Planes, each given by two rows, then its number:
Array([-20., 26., -49., -12., -67., 42., 29., -45., 78., -2., -34., -48., -31., 5., -83., -8., -21., -13.,
       -6., -24., 52., 52., -10., -14.])
Array([-6., -70., -46., -61., 2., 12., -32., -2., -80., -18., 30., 7., 28., 24., -58., -57., 48., -35.,
       -31., -56., -12., 24., -19., -32.])
0
Array([-32., -9., -81., -12., -29., -14., 85., -52., -37., 12., -36., -53., -51., -26., -22., -9., 31., 34.,
       -42., -2., 27., 52., -27., -25.])
Array([-31., -4., 22., -11., 15., 50., 50., 15., 106., -77., -35., 48., 0., -12., -7., -16., -23., 4.,
       -28., -50., 51., 0., -47., -14.])
1
Array([-24., 16., 8., 26., -38., -27., 70., -4., 56., 0., 15., 34., 6., 6., 23., -18., -23., 6.,
       -42., 40., -29., 111., 3., 77.])
Array([-28., -47., -25., 18., -27., 45., 11., -48., -50., -97., 11., -1., 8., 25., 33., 33., -34., -60.,
       -51., 67., 16., -23., -18., -12.])
2
Array([-10., 8., 5., 43., -1., 19., -11., -12., 44., -49., -64., -61., 17., 30., 45., -74., 37., 78.,
       22., 14., 19., -26., -4., 66.])
Array([6., -9., -17., 29., -11., 40., -23., -84., -4., -41., 11., 92., 13., 52., -8., 14., -69., 64.,
       -12., 24., -56., 12., 17., 2.])
3
Array([-36., 2., 26., 12., 30., 41., 2., 35., 50., 17., 57., 17., -35., -54., 46., 34., -51., -3.,
       -7., 102., 54., 27., 6., -25.])
Array([-35., -10., 39., 36., -53., -19., 15., -73., -16., -77., -18., -1., -63., 60., 16., -18., -17., 12.,
       28., 26., 30., 54., -62., -7.])
4
Array([-65., -10., 9., -6., 9., 20., -10., -38., 15., 28., 38., -68., -12., -31., -7., -8., -5., -16.,
       -51., 21., -77., 48., -50., 91.])
Array([-19., -6., -5., 12., 12., 59., -57., -23., -55., -39., 28., 13., 14., -49., 48., -9., 46., -5.,
       -16., 2., 71., 32., -89., -49.])
5
Array([-108., 8., 93., 29., -6., -5., 24., 11., 2., 18., -26., -10., -75., 46., 34., -41.,
       2., -4., -18., 42., -13., 4., -18., -26.])
Array([5., -38., 44., -10., 45., 64., 4., 74., -22., -41., -29., 37., 88., 37., -34., -53., 8., 5.,
       11., 32., 40., 16., -36., 13.])
6
Array([-19., 13., -15., 27., -12., 25., 20., 46., 0., -25., -62., 51., 18., -26., -28., 73., 36., -42.,
       -10., 28., 81., 33., 30., -74.])
Array([12., -31., 31., 4., 58., -27., 21., -60., -59., -35., 5., -47., 10., 15., 6., 16., -54., 52.,
       53., 4., 47., 35., -25., -83.])
7
Array([-14., -2., -26., 79., -69., 2., -27., -4., -17., 45., -4., -45., 2., -31., -34., -10., 41., 84.,
       -21., -65., -17., -1., -32., 55.])
Array([23., -19., 15., -2., -40., -50., -13., 22., 10., -37., 82., 9., -24., -34., 46., 28., -3., 31.,
       102., -32., 50., 57., 4., -2.])
8
Array([-45., 2., 23., -109., -34., 1., 6., -40., -74., -13., -10., -22., -2., -39., -3., 1.,
       93., 3., -17., -30., 33., 27., 22., -2.])
Array([14., -48., 49., -22., -11., 57., -11., 1., 40., -5., 47., -24., -23., 8., 18., 0., 20., 33.,
       48., 64., 27., -21., 32., 112.])
9
Array([-38., 13., 34., 6., -8., 13., -36., -33., 35., 7., -60., 63., -14., 15., -69., -6., -12., -16.,
       64., 11., 87., 16., -50., 49.])
Array([30., -5., 25., 22., -27., 28., 30., -1., 17., 8., -47., 28., -85., 16., -48., 53., 20., 34.,
       28., 59., -97., -8., 39., -1.])
10
Array([-7., -20., 32., 14., -56., 83., 15., -36., -36., 26., -15., -53., -8., 1., 54., 16., 0., -21.,
       67., -16., -86., 38., 35., -14.])
Array([-27., -46., -58., -4., -11., -44., -17., 12., -88., -40., -25., 23., 22., 21., -18., -7., 40., -21.,
       37., 94., -1., 23., 41., -47.])
11
Array([-8., 24., -74., -14., 14., 51., -14., -6., -47., 38., -44., 46., 39., 30., -2., -34., -43., 37.,
       -48., -85., -54., 14., 20., -9.])
Array([21., -20., -36., 34., 15., -49., -30., 66., 47., -38., -9., 75., -59., -40., -5., -76., -24., 3.,
       9., 18., -50., -36., -13., -24.])
12
Array([-7., 29., -1., 15., -63., 8., -10., -19., 32., 10., -17., -32., 37., -21., -59., 52., 8., 44.,
       -69., -21., -22., 0., 19., 114.])
Array([21., -48., -2., -30., -40., -10., -3., -1., 18., 74., -6., 57., 70., 6., -13., -49., 40., 72.,
       38., 24., -55., 26., -49., -13.])
13
Array([-27., -23., 39., -24., 42., -11., -14., -13., -111., -7., 5., -10., 82., 2., -9., -20.,
       -25., -12., 61., -6., -40., 5., -69., 32.])
Array([14., -7., -6., -39., 27., -1., 49., 55., -27., 36., 25., 89., -43., -5., -18., -3., -96., 6.,
       19., -41., 68., -25., -4., -5.])
14
Array([-11., -28., -81., -17., -60., -4., 73., 66., -7., -61., 14., 1., -4., -52., -23., 36., -45., 20.,
       21., -7., 5., 42., 8., 53.])
Array([-14., -37., -45., -14., 12., 22., 1., -85., 12., -71., 23., -5., -8., 64., -71., 37., -30., -46.,
       28., 11., -7., -66., 19., -23.])
15
Array([-38., 25., 6., -13., 1., -3., -28., 68., -35., 28., 69., 19., 89., -22., -7., -43., 23., -20.,
       23., -27., -58., 22., 72., -30.])
Array([-97., -54., 22., 23., 9., 4., 27., 17., 55., -52., -14., -2., 19., 39., -20., -68., 26., -10.,
       47., 3., 69., -39., 7., -17.])
16
Array([-38., 59., -34., -33., -17., 46., -80., -1., -19., 38., -3., 22., 59., 22., 20., -28., -67., -60.,
       -10., 3., 48., 15., 21., -50.])
Array([-46., -17., -55., 49., -40., 53., 7., 12., 44., 70., -78., -21., -15., -45., -42., 4., 6., 47.,
       27., 24., -30., 43., 8., -33.])
17
Array([-92., 37., 74., -8., 25., 21., 5., 18., -49., -21., -34., -12., 16., -25., 21., -47., 32., 12.,
       38., 33., -57., -45., -21., 58.])
Array([-82., -76., -32., 42., -58., -16., 35., -74., -41., -6., 62., 12., 2., 24., -20., -21., 48., -14.,
       -10., -6., 28., -14., 11., 25.])
18
Array([-54., -37., -15., -62., 24., 39., 15., 22., 6., 74., -38., -51., 54., 21., -8., -56., -25., 87.,
       10., -28., 27., 1., -5., -4.])
Array([1., -26., -15., 42., -22., 61., 55., 10., 29., 22., -57., 49., 18., 32., 11., 85., 32., 22.,
       0., 25., 5., -19., -23., 91.])
19
Array([-45., -28., -45., 27., -28., -48., -18., -39., 27., -54., -59., -3., 67., 31., 30., 3., -66., 4.,
       -31., 79., 15., 8., 35., 9.])
Array([66., -2., 6., -22., -87., 23., -1., 6., 17., -22., 3., 34., -7., 64., 93., 51., 10., 51.,
       26., -40., 25., 15., 24., -17.])
20
Array([-30., 23., -92., 4., -101., -2., -3., -22., 0., 35., 8., -45., -50., 35., -17., -46.,
       26., -74., 6., 22., 7., -8., -10., -13.])
Array([-78., -11., -1., -70., 5., 50., 20., 85., 36., -23., 30., -34., -29., -27., 26., 8., -5., 19.,
       52., 61., 40., -9., 14., 31.])
21
Array([-65., 70., -13., 28., 8., -10., 25., -27., 48., 24., -3., -27., -23., 45., 32., -18., -7., -13.,
       -33., 54., -79., -41., 74., 21.])
Array([-65., 1., 12., 2., -68., 19., -35., 18., -6., 20., -9., -36., 18., 5., -34., 24., 91., -10.,
       -94., 24., 17., 53., -21., -31.])
22
Array([-44., -22., 19., 3., -33., 13., -88., 41., -59., -73., 2., -24., 7., 8., -31., 20., 29., -24.,
       24., -9., -68., 18., 9., 74.])
Array([22., -4., 9., -35., -82., 1., 47., -17., -34., -85., 8., 30., -83., 26., 0., 51., -49., 3.,
       -23., 47., 26., 16., 3., -16.])
23
Each row below is a point in one of these planes. After each row, the number of its plane:
Array([11., -44., 25., -15., 52., -27., -42., 37., -96., -1., 39., 46., 37., 2., 54., -11., 33., 1.,
       2., 1., -47., -40., 2., -1.]) 0
Array([-17., -9., 22., 17., -40., -14., 11., -61., -7., -52., -18., 1., -39., 47., 2., -29., -12., 19.,
       13., 7., 18., 31., -43., 0.]) 4
Array([41., 33., 15., 51., -24., -34., -16., -20., -15., -61., 32., 33., -43., -14., 12., 40., 11., -66.,
       -9., 24., -24., 3., 9., -1.]) 19
Array([86., 45., -7., -26., 33., 4., -24., 52., 45., 16., -34., -2., -8., -9., 8., 30., -43., -1.,
       -10., -8., -1., 30., 4., -33.]) 18
Array([-13., 71., 62., -31., 55., 22., -18., 55., -10., -12., -59., -16., 20., -25., 24., -19., -5., 9.,
       36., 30., -50., -18., -25., 21.]) 18
Array([26., -10., 46., 3., 58., -3., 1., 1., -8., -21., -8., 33., 35., -18., 10., 27., -12., 41.,
       -10., -24., -4., 7., 0., 8.]) 21
Array([4., 36., 25., 35., 4., -8., 21., 1., 48., 16., -5., -1., -10., -15., 33., 42., -28., 23.,
       16., 30., 8., -15., 9., 21.]) 0
Array([-1., 7., -32., -14., 39., -70., -11., 27., 11., -25., 5., 38., 9., 6., -39., -14., 8., 15.,
       -44., 23., 63., -22., -22., 0.]) 11
Array([-15., 17., -18., 15., -23., 22., 6., 61., 17., -11., -41., 49., 7., -23., -26., 49., 42., -49.,
       -24., 20., 46., 14., 34., -32.]) 7
Array([16., -37., -6., -29., 22., -10., 11., 15., -22., 19., 17., 41., -3., 23., 38., -56., 14., 0.,
       71., 25., -4., 12., -35., -87.]) 13
Array([14., -36., -2., -19., -2., -5., -4., 4., 3., 33., -4., 40., 21., 7., 8., -43., 23., 22.,
       37., 19., -21., 9., -33., -48.]) 13
Array([-3., -9., 10., 14., 33., -9., 19., -18., -31., -30., -20., -8., 15., -4., -10., 32., -16., 17.,
       21., 19., 48., 25., -6., -69.]) 7
Array([-10., 30., 18., 10., -23., -42., 55., 17., 61., 38., 11., 29., 5., -8., 8., -23., -9., 22.,
       -18., 15., -26., 93., 13., 62.]) 2
Array([-36., 1., -17., -7., 8., 27., 61., 2., 57., -43., -37., 11., -21., -22., -18., -11., -15., 15.,
       -32., -35., 47., 13., -39., -24.]) 1
Array([21., 11., 19., -26., 17., -27., -14., -9., -22., -38., 41., 10., 15., 29., 34., -2., -12., -32.,
       -8., -8., 22., -29., -5., 15.]) 17
Array([45., 34., 17., 29., -4., -54., -36., -21., -11., -68., 63., 17., -55., -37., 3., 12., 3., -79.,
       -7., 11., -24., 9., 15., -36.]) 19
Array([-77., -41., 21., 10., 3., 1., 26., 18., 37., -49., -9., 2., 18., 29., -11., -55., 22., -9.,
       37., 5., 46., -21., 10., -11.]) 16
Array([-14., -37., -23., 50., -18., 17., 40., 8., 34., 24., -46., -25., -35., -36., -37., 23., 32., 58.,
       22., 14., -33., 16., -7., -5.]) 17
Array([-9., -12., 18., 6., -32., 43., 9., -16., -27., 15., -7., -25., 1., 0., 31., 5., 3., -14.,
       43., -2., -47., 21., 21., -9.]) 11
Array([-1., -7., -39., -8., -42., -4., 49., 58., -4., -24., 1., 7., -3., -42., -8., 19., -24., 28.,
       13., -6., 3., 36., 2., 39.]) 15
Array([32., -11., -9., 9., -2., 3., 18., -45., 22., -18., -41., -10., -63., 12., -2., 31., -19., 12.,
       -11., 16., 42., -22., -48., 20.]) 16
Array([-33., -29., -13., -34., 16., 32., 12., 17., 10., 48., -24., -20., 35., 14., 2., -35., -24., 52.,
       3., -9., 18., 1., -5., -2.]) 19
Array([-6., -54., -20., 56., -27., 15., 51., 10., 36., 18., -51., -24., -37., -36., -42., 27., 42., 59.,
       21., 16., -51., 12., -2., 11.]) 17
Array([-22., -4., 29., -9., 14., 36., 29., 20., 85., -57., -25., 39., 4., -4., -7., 0., -23., 1.,
       -20., -35., 36., -12., -27., -14.]) 1
Array([-64., -19., 12., 4., 4., 4., 3., 36., 20., -10., 17., 10., 51., 13., -16., -43., 28., -12.,
       36., -6., 10., -13., 31., -18.]) 16
Array([2., 31., 18., 0., -4., -34., 22., 27., 48., 43., -1., 13., -5., -12., -3., -25., 8., 37.,
       13., -24., -28., 52., 10., 33.]) 2
Array([14., -11., -23., -6., 6., -12., 17., 18., -24., -5., 38., -36., 16., -9., 44., -2., 7., 11.,
       -34., -9., -43., -5., 26., -28.]) 10
Array([-17., 29., -22., 13., -43., 25., 1., 58., 36., 13., -29., 46., 2., -24., -17., 22., 47., -47.,
       -32., 3., -2., -5., 31., 24.]) 7
Array([-13., -67., -44., 32., -41., -18., 16., -53., -11., 11., 54., 8., -7., 33., -17., 7., 20., -9.,
       -27., -20., 40., 3., 12., -4.]) 18
Array([-15., -36., -28., 44., -21., 14., 39., 12., 42., 29., -49., -22., -29., -43., -44., 4., 30., 59.,
       32., 16., -38., 25., -4., -2.]) 17
Array([-21., 1., 23., 18., -23., 2., 16., -32., -4., -39., 1., 4., -47., 23., 21., 2., -19., 6.,
       12., 34., 33., 34., -25., -10.]) 4
Array([16., -43., 40., -12., -14., 48., -12., 9., 35., 1., 48., -17., -24., 9., 13., 5., 16., 33.,
       48., 58., 25., -22., 26., 98.]) 9
Array([-53., 5., -42., -30., -47., 26., 12., 31., 29., 5., 14., -35., -40., 6., -1., -12., 6., -35.,
       32., 35., 29., -13., 6., 3.]) 21
Array([14., 12., 49., 26., 41., -34., -8., 27., -22., 7., 7., 32., 13., -8., 70., 25., -2., 15.,
       16., 39., -34., -42., 9., 18.]) 0
Array([13., -1., 43., 1., 16., 26., -28., 28., 57., -23., 10., 38., 34., 10., 10., -7., -29., -15.,
       9., -20., 14., -29., 1., 13.]) 1
Array([-20., -37., -16., 13., -25., 32., 7., -28., -40., -84., 5., -2., 4., 19., 22., 26., -27., -45.,
       -30., 51., 22., -30., -3., -5.]) 2
Array([-25., -5., 26., 4., 5., -5., -35., -42., -38., -24., -16., -56., 69., 6., 2., -7., 35., -13.,
       23., 19., -61., 16., -35., 15.]) 14
Array([48., -13., 62., 24., 63., -19., -6., -15., -10., -21., -15., 44., 48., -14., 3., 28., -17., 46.,
       -18., -36., -15., 6., 0., -6.]) 21
Array([-23., 6., 31., 9., -8., 11., -25., -23., 27., 5., -51., 57., -30., 16., -66., 0., -4., -6.,
       54., 21., 53., 8., -38., 34.]) 10
Array([8., -45., -2., -26., 30., -10., -28., 10., -69., -3., 31., 21., 26., 2., 5., -19., 29., -13.,
       -14., -20., -24., -4., -4., -11.]) 0
Array([16., -21., -3., 22., 5., -41., -19., 39., 36., -34., 2., 30., -45., -31., -4., -39., -5., -14.,
       19., 37., -19., -29., -6., -14.]) 12
Array([37., -40., -50., 14., -28., -18., 1., -27., 23., 11., 30., 9., -5., 27., -24., 14., -4., -11.,
       -24., -21., 47., 26., 17., -28.]) 18
Array([-12., -24., -17., 38., -12., 10., 29., 7., 24., 20., -31., -12., -31., -25., -24., 13., 23., 41.,
       18., 11., -30., 17., -2., 2.]) 17
Array([-18., -29., -9., 7., -18., 23., 4., -30., -22., -53., 3., 3., 9., 22., 22., 23., -19., -36.,
       -29., 42., 12., -13., -11., -6.]) 2
Array([13., -9., 3., -30., 23., 5., 37., 39., -30., 22., 23., 66., -25., 0., -11., -7., -74., 10.,
       16., -30., 50., -21., -7., 1.]) 14
Array([-33., -13., 25., -37., 36., 32., 16., 50., 17., -27., 11., 1., -1., -33., 25., 17., -22., 32.,
       23., 25., 13., 2., 7., 19.]) 21
Array([-8., -21., 17., 12., -49., 52., 8., -31., -46., 14., -16., -32., 3., 1., 35., 7., 10., -22.,
       66., 5., -67., 45., 35., -16.]) 11
Array([1., 62., 48., -30., 37., 13., -10., 45., 4., -5., -47., -6., 6., -19., 17., -5., -8., 17.,
       18., 15., -32., -10., -10., 7.]) 18
Array([-60., 4., 56., 10., -1., -6., 13., 12., 7., 4., -12., -3., -37., 20., 10., -26., 3., -1.,
       -8., 26., -14., 8., -15., -8.]) 6
Array([-58., -50., 15., 24., 8., -2., 31., -17., 55., -48., -39., -15., -30., 35., -7., -33., 4., -3.,
       20., 8., 76., -39., -28., 2.]) 16
Array([32., 14., 61., 14., 18., 0., -79., 35., 8., 1., 37., 36., 38., 20., 15., 7., -31., -25.,
       38., 14., -33., -45., 24., 18.]) 1
Array([-90., 16., 48., 5., 1., 9., 9., -6., -45., -16., -6., -11., 17., -13., 13., -37., 36., 5.,
       28., 24., -49., -37., -13., 47.]) 18
Array([-48., 10., -4., 18., 61., -16., -1., -8., -18., 11., 5., -20., 6., -52., -75., -41., 0., -36.,
       -5., 17., -23., -12., -19., 12.]) 20
Array([-8., 0., -30., -15., 25., -23., -5., 11., -25., -4., 55., -37., 59., -15., 49., -38., -14., -26.,
       -38., -41., 41., 4., -13., -14.]) 10
Array([-19., 36., 3., 22., 47., 6., 5., 5., -17., -69., 0., -33., -60., -1., 20., 37., -33., -69.,
       -22., -14., 50., -27., 36., -7.]) 13
Array([18., 35., 63., 8., 15., -21., -22., 57., -15., 71., -24., 2., 5., -48., 70., -37., 39., 33.,
       -33., -5., 9., 51., -22., 6.]) 15
Array([0., -22., 61., -23., 69., 11., 6., 49., 14., -36., 2., 26., 21., -32., 17., 43., -23., 58.,
       10., 8., 9., 1., 12., 18.]) 21
Array([67., 37., -24., -5., -4., -4., -6., -25., -34., 30., -7., -9., -32., -18., 9., 56., -10., 12.,
       -35., 7., -28., 21., -12., 19.]) 16
Array([-29., 18., -10., -45., -6., -26., 0., -24., -51., -7., -29., 7., 9., -26., -4., -2., 41., -21.,
       -29., -48., 3., 29., 4., -41.]) 9
Array([-14., 17., 12., 12., -19., -23., 35., 1., 44., 19., 6., 23., 0., -4., 8., -19., -11., 12.,
       -12., 12., -21., 74., 3., 53.]) 2
Array([-95., 12., 76., 25., -5., -8., 23., -3., 4., 19., -16., -15., -83., 31., 32., -28., 0., -5.,
       -19., 35., -15., 6., -10., -29.]) 6
Array([19., -14., 9., 15., -48., -43., -18., 18., 7., -21., 70., 3., -18., -33., 32., 23., 10., 50.,
       82., -39., 42., 56., -3., 7.]) 8
Array([-36., 7., 29., 3., -10., 12., -36., -38., 30., 5., -54., 61., -18., 14., -72., -4., -9., -13.,
       62., 1., 77., 9., -54., 49.]) 10
Array([110., 17., -38., -19., 13., -8., -22., 30., 58., 19., -15., 2., -11., 2., 1., 42., -44., -2.,
       -22., -11., 26., 40., 12., -53.]) 18
Array([-15., -1., 1., 21., 59., 1., -27., 8., 22., 53., -2., -16., 50., -11., 0., -29., 30., -3.,
       12., -28., -13., -7., -4., 8.]) 23
Array([-27., -3., 22., -31., 35., 28., 20., 40., 15., -23., 4., -3., 2., -20., 11., 16., -10., 24.,
       24., 21., 10., -4., 3., 18.]) 21
Array([45., -31., 49., -2., 31., -58., 43., -8., -13., -63., 43., -8., -34., 1., 12., 20., 49., 17.,
       -18., -18., -18., -34., -21., 45.]) 17
Array([-1., 4., -3., -18., -14., -8., -18., -1., 29., 32., 34., -10., -14., 4., 14., -42., -3., 9.,
       -18., -12., -58., -37., 0., 71.]) 7
Array([39., -11., 0., 8., -10., 13., 43., 12., -6., 2., -2., -3., -54., 6., -3., 39.,
       16., 31., -15., 32., -116., -17., 49., -24.]) 10
Array([-33., -2., -30., 19., -27., 34., -7., 10., 21., 42., -36., -11., 2., -19., -15., -2., -10., 19.,
       9., 14., -11., 16., 16., -24.]) 17
Array([21., -5., -6., 12., -6., 32., -37., 0., -40., -42., 0., 43., 17., -23., 33., -4., 33., 1.,
       13., -6., 86., -2., -44., -76.]) 5
Array([19., 6., 9., -14., -11., -53., 47., 17., 54., 45., -21., -19., -3., 38., -44., 3., -39., 1.,
       11., 5., -68., -26., 74., 51.]) 5
Array([-17., 19., -16., -2., -34., 20., 11., -26., 46., 3., -22., -26., -20., 1., -40., 2., -23., -5.,
       -3., -15., 35., 26., -6., -5.]) 0
Array([-24., -14., 12., -1., -18., 11., -46., 29., -33., -47., 1., -16., 5., 5., -19., 11., 11., -12.,
       9., -4., -46., 10., 9., 40.]) 23
Array([-22., 57., 56., -24., 42., 20., -13., 45., -11., -8., -53., -10., 6., -28., 20., -32., 1., 14.,
       27., 23., -45., -16., -14., 29.]) 18
Array([-5., 3., 61., -7., 27., 39., -11., 39., 93., -60., 1., 64., 30., 6., 7., -7., -36., -14.,
       0., -32., 20., -33., -18., 1.]) 1
Array([10., 9., -39., 7., -26., -39., -10., -26., -83., 63., 7., -57., -21., 0., 1., 6., 31., 8.,
       5., 33., -27., 11., 20., -8.]) 1
Array([38., 5., -32., -25., 25., -8., -10., 28., -9., 44., -5., -1., 46., -26., -24., 0., 28., -2.,
       -15., -53., -31., -45., 42., 5.]) 4
Array([34., 4., -5., 13., -11., 18., -22., 15., -26., -34., -14., 54., 8., 9., 19., -2., 19., 2.,
       30., -15., 78., -17., -8., -82.]) 5
Array([-21., 1., 3., 16., -33., -6., 52., -11., 25., -13., 6., 28., 4., 2., 18., -1., -21., -8.,
       -34., 35., -21., 76., -4., 59.]) 2
Array([10., -31., -7., 9., 7., 4., 24., -29., 29., -27., -42., -12., -44., 16., 7., 16., -10., 6.,
       -10., 20., 43., -21., -36., 16.]) 16
Array([-33., 28., -27., -5., -22., 34., -50., 5., 1., 34., -14., 13., 31., 7., 4., -17., -39., -27.,
       6., 4., 20., 21., 14., -35.]) 17
Array([-12., -14., 29., -34., 42., -13., 24., 28., -90., 14., 22., 45., 27., 0., -18., -7., -65., -11.,
       50., -34., 7., -6., -58., 17.]) 14
Array([-8., 9., 14., -11., 16., -22., 9., 52., 21., 13., -26., -87., -4., -27., 15., -41., 56., -28.,
       15., -20., 47., -24., -9., 25.]) 3
Array([-43., 10., -43., 21., -32., 50., -24., 10., 17., 55., -55., -4., 14., -21., -14., -6., -19., 4.,
       4., 20., -6., 35., 13., -37.]) 17
Array([-30., -15., 5., 18., 38., 3., -68., 28., -8., 19., 2., -22., 50., -15., -9., -20., 39., -12.,
       23., -35., -41., -4., 3., 39.]) 23
Array([4., 35., 15., 6., -9., -26., 26., 22., 40., 34., 5., 21., -5., -9., -5., -17., 2., 26.,
       3., -4., -17., 61., 2., 43.]) 2
Array([13., 1., 23., -69., 64., -4., 27., 1., 14., -38., 0., 38., 3., 26., 27., 5., -37., -83.,
       19., 61., 3., -5., 26., -44.]) 8
Array([-21., -7., -4., 8., 11., 31., -28., -20., -27., -23., 11., 0., 4., -33., 27., -6., 22., -1.,
       -15., 3., 30., 15., -59., -17.]) 5
Array([13., 19., -27., -13., 47., -64., -12., 29., 21., -19., 20., 41., 11., -4., -36., -15., 0., 20.,
       -60., 6., 77., -22., -26., 9.]) 11
Array([-73., -7., 1., -72., 12., 48., 22., 82., 32., -24., 27., -31., -25., -23., 28., 4., 0., 15.,
       48., 53., 36., -9., 14., 36.]) 21
Array([66., -32., -4., -14., 31., -4., 9., 9., -16., -20., 1., 30., 8., -24., 2., -8., -47., 8.,
       60., -39., 30., -7., -21., 8.]) 22
Array([-6., -4., -5., 14., 14., 29., -38., -19., -38., -29., 6., 20., 5., -27., 34., -3., 32., 4.,
       5., -3., 59., 9., -51., -46.]) 5
Array([70., -40., 1., -18., 36., -7., 8., 7., -22., -25., 9., 39., 4., -26., -1., -1., -46., 11.,
       75., -43., 42., -3., -30., 0.]) 22
Array([65., 66., 30., -41., 48., 6., -27., 67., 29., 8., -57., -9., -6., -18., 18., 21., -43., 9.,
       6., 2., -30., 6., -7., -17.]) 18
Array([19., -19., 25., -22., 28., -27., -2., -53., -30., 1., 44., -58., -13., 14., 13., -46., -48., 45.,
       30., -13., -26., -5., -27., 15.]) 7
Array([-84., -22., 18., 18., -17., -5., 19., -21., -42., -19., 12., 6., 0., -3., -1., -27., 38., 3.,
       4., 9., -10., -27., -7., 36.]) 18
Array([1., 9., -23., -4., -31., 18., -18., 21., 40., 26., 7., 19., -8., 0., -2., -24., 29., -23.,
       -31., -8., -46., -38., 9., 70.]) 7
Array([-13., 28., -29., 9., 7., -25., 2., -13., -30., 7., -34., 6., 13., -7., -12., 3., -9., -24.,
       -23., -40., -7., 12., -15., -64.]) 9
Array([5., -16., 15., 3., 33., -11., 10., -32., -32., -14., 2., -28., 8., 3., 2., 10., -30., 35.,
       22., 4., 29., 20., -11., -45.]) 7
Array([66., 12., -12., 56., -15., -44., -13., -72., -26., 22., -23., 24., 21., 28., -24., -14., 4., -23.,
       -35., -43., -33., 11., -11., -27.]) 21
Array([-44., -6., 8., -8., 7., 0., 4., -20., 18., 25., 14., -50., -7., -20., -14., 2., -13., -14.,
       -31., 20., -65., 21., -22., 67.]) 5
Array([3., -13., 86., -2., -17., -20., 25., -19., 30., -15., 38., -65., -13., -13., -4., 61., 45., -34.,
       43., 64., 67., 6., -9., 20.]) 12
Array([-52., -5., -33., -45., -40., 32., 7., 40., 21., 1., 24., -38., -33., -2., -1., -17., 14., -19.,
       29., 48., 28., -9., 4., 15.]) 21
Array([0., -43., 53., -49., -22., 56., -9., -10., 17., -12., 45., -28., -17., -4., 10., 1., 42., 35.,
       42., 50., 26., -14., 31., 100.]) 9
Array([41., -58., -63., 19., -41., -21., 8., -37., 19., 13., 42., 13., -14., 21., -22., 17., -10., -11.,
       -27., -29., 39., 27., 16., -34.]) 18
Array([-13., 15., -25., 6., -33., 15., -1., 48., 29., 8., -29., 38., 0., -18., -12., 24., 35., -42.,
       -36., 5., 2., -15., 27., 21.]) 7
Array([8., -24., -12., -15., 18., 27., -46., -8., -55., -23., -8., -19., 3., 1., -6., 22., 6., -21.,
       14., -14., 21., -89., -6., -57.]) 2
Array([-33., 12., -59., -4., -66., 1., 2., -10., 3., 20., 9., -31., -34., 22., -4., -27., 17., -47.,
       8., 26., 17., 0., -2., -7.]) 21
Array([-18., 14., -22., 22., 9., 45., 0., -13., -11., 41., -61., -21., 22., 20., -41., -26., 18., 1.,
       -83., 3., -47., -44., -4., 16.]) 8
Array([-3., -32., -19., 24., -20., 56., 49., 13., 23., 28., -46., 36., 18., 26., -4., 58., 24., 24.,
       0., 17., 15., -18., -12., 72.]) 19
Array([-39., -28., -8., -51., 20., 25., 11., 14., 8., 57., -33., -44., 36., 8., -13., -53., -25., 59.,
       6., -22., 27., -5., -6., -12.]) 19
Array([-39., -33., -10., -36., 7., 40., 23., 24., 5., 62., -36., -33., 47., 17., -4., -30., -11., 67.,
       10., -19., 15., -6., -6., 17.]) 19
